In the rows, 128 means zero.
One turn moves each row of this set onto another row. After a few examples, where does it send each row asked below?
k891: [121 191 104 121 143 128 135 138 113 130 111 107  98 133 140 151 155]
k229: [115 169 111 123 128 146 115 114 121 123 134  98 119 140 150 184 127]
k508: [154 104  95 116 101 144 113 125 126 122 138 152 114 136 124 108 151]
k715: [157 121 124 128 146 153 146 114 102  89 125 163 125 115  98 126 133]
k100: [117 155 123 168 145 120 129 146 139 147 101 101  99 144 114 113 151]
k268: [119 130 142 122 179 149 148 105 129 123 179 133 155 119 125 120 149]
k976: [120 119 119 150 135 158 110 119 146 143 130  98 118 172 119 134 111]
k878: [114 139 145 112 144 118 144  90 142 128 176 138 147 129 166 141 134]
k333: [115 146 120 163 110 144 112 113 136 134 122 101 110 165 131 168 126]
k798: [110 130 171 111 140 133 168  91 109  96 125 145 111 117 120 132 123]
k662: [110 127 137 157 144 140 128 144 139 150 122  92 110 149 108 102 113]
k470: [142 130 145 140 104 104 146 121 115 102 128 161 119  99 133 128  99]
k558: [127 169 112 129 158 112 132 163 128 145 116 101 108 115 131 103 137]
k398: [101 116 147 102  87 127 150 122 118 133 140 134  93 127 135 100 130]
k833: [119 114 125 153  88 129 111 127 113 115 146 126 129  83 115 146 148]
k671: [105 110 136 114 131 105 122  94 143 127 123 120 111 111 145 116 184]
k331: [117 169 116 161 122 139 133 129 121 134 104 107  91 160 118 149 156]
k150: [157 121 128 108 145 110 140  92 137 103 111 167 114 136 144 117 138]
k26: [159 163 103 140 130 113 147 141 120 124 161 168 138 115 141 126 157]
k866: [127 129 109 118 147 163 104 123 135 134 149  92 136 141 137 152  99]
k252: [129 152 135 152 149 127 153 143 112 125 173 144 153  88 116 120 143]
k622: [121 136 122 123 157 146 124 156 131 147 141  92 126 123 123 104  96]
k123: [106 121 135 121 133 166 141 108 102 106 135 124 112 114  98 132 184]
k274: [133 167 126 110 114 126 163 115 118 125 169 162 126 145 159 138 133]
k428: [137 117 147 148 155 110 127  92 132  94 123 140 139  87 126 144 140]

k866 moves to k229
k100 moves to k662
k508 moves to k833
Now find these:
k150 moves to k470
k252 moves to k268

One turn moves each row of this set onto another row. After a few examples, where does it send each row asked below?
k479: [162 137 135 142 114 144 134 122 157 124 114 147 140 156 119 138 170  93
 135]
k169: [140 119 135 179 170 133 110 118 124 136 175 128 106 126 127 148 108 107
 146]
k487: [125 121 104 114 147 124 140 116 112 152 162 123 127  87 163 161 120 132
 144]
k723: [111 133 145 107  91 126 136 136 128  84 136 121 125 162 102 136 124 140
 146]
k473: [166 146 136 159 116 153 119 128 140 118 129 151 125 159 116 141 168  97
 143]
k30: [117  94 106 110 107 112 112 147 129 128 112 102 126 120 133 147 115 156
  98]
k777: [122 124 138 100  97 126 144 141 122  83 120 131 123 151 100 126 131 120
 156]
k117: [121  89 109 128 115 107 113 131 139 152 115  92 125 121 121 149 115 150
  95]
k978: [164 142 146 139 125 165 132 121 144 127 114 142 138 153 118 141 160  93
 149]
k505: [138 137 110 183 168 144 110 119 130 126 161 123 100 130 142 143 121 102
 153]
k808: [136 128 109 112 152 120 129 112 107 162 149 114 123  91 161 156 125 118
 159]
k271: [133 119 125 190 173 141 113 127 139 138 157 130 108 142 136 140 115 120
 155]
k303: [103 138 141 120 137 134  82 117 116 129 154 106 116 140 117  98 102  98
 136]
k619: [115 136  91 105 113 112 130 134 116 128 172 142 118 118 114 100 163 110
 152]
k879: [109  90 103 141 141 113 105 144 150 128 159 155 121 135 124  98 142 126
 104]
k352: [143 149  93 136 114 124  95 128 134 156 127 102 130 130  91  99 143 101
 126]
k960: [123 118 114 120 135 114 143 122 123 159 160 116 124  82 166 161 119 112
 123]
k787: [173 130 147 156 128 151 118 131 131 137 115 141 133 150 102 135 156  92
 156]
k927: [127 125 146  98  85 146 133 141 132  87 124 134 121 153 107 129 132 138
 138]
k393: [161 135 144 161 116 169 124 128 141 126 123 155 122 154 116 133 156 103
 152]
k372: [124 116 145 102 136 135  95 126 133 159 139 148 146 122 157 110 140  94
 111]
k760: [141 133 117 186 160 147 113 117 128 134 170 137 111 121 141 140 117 118
 159]
k244: [118 116 145 104  84 133 127 141 119  86 130 134 115 158 109 138 146 132
 133]
k347: [113 102 110 113  94 120 125 153 143 130 119  92 129 116 131 140 112 159
 108]
k435: [114 103 102 123 102  98 138 153 151 125 113 105 130 121 124 138 111 142
 100]
k741: [123 126  99 122 145 122 121 128 110 155 144 105 119  89 177 156 117 122
 140]
k645: [104 119 152  96  90 115 136 125 123  91 146 128 120 155 115 139 130 134
 135]
k707: [116  96 100 125  99 115 134 141 144 147 113  93 132 118 121 151 126 152
  99]
k98: [125 117  97 128 136 133 130 121 120 154 155 103 127  77 166 155 117 128
 136]
k637: [132 125 115 183 171 130 117 122 142 119 155 126 100 147 125 131 120 111
 166]

k637 moves to k808
k707 moves to k723
Now find these:
k303 moves to k372
k787 moves to k169
k760 moves to k98
k505 moves to k741

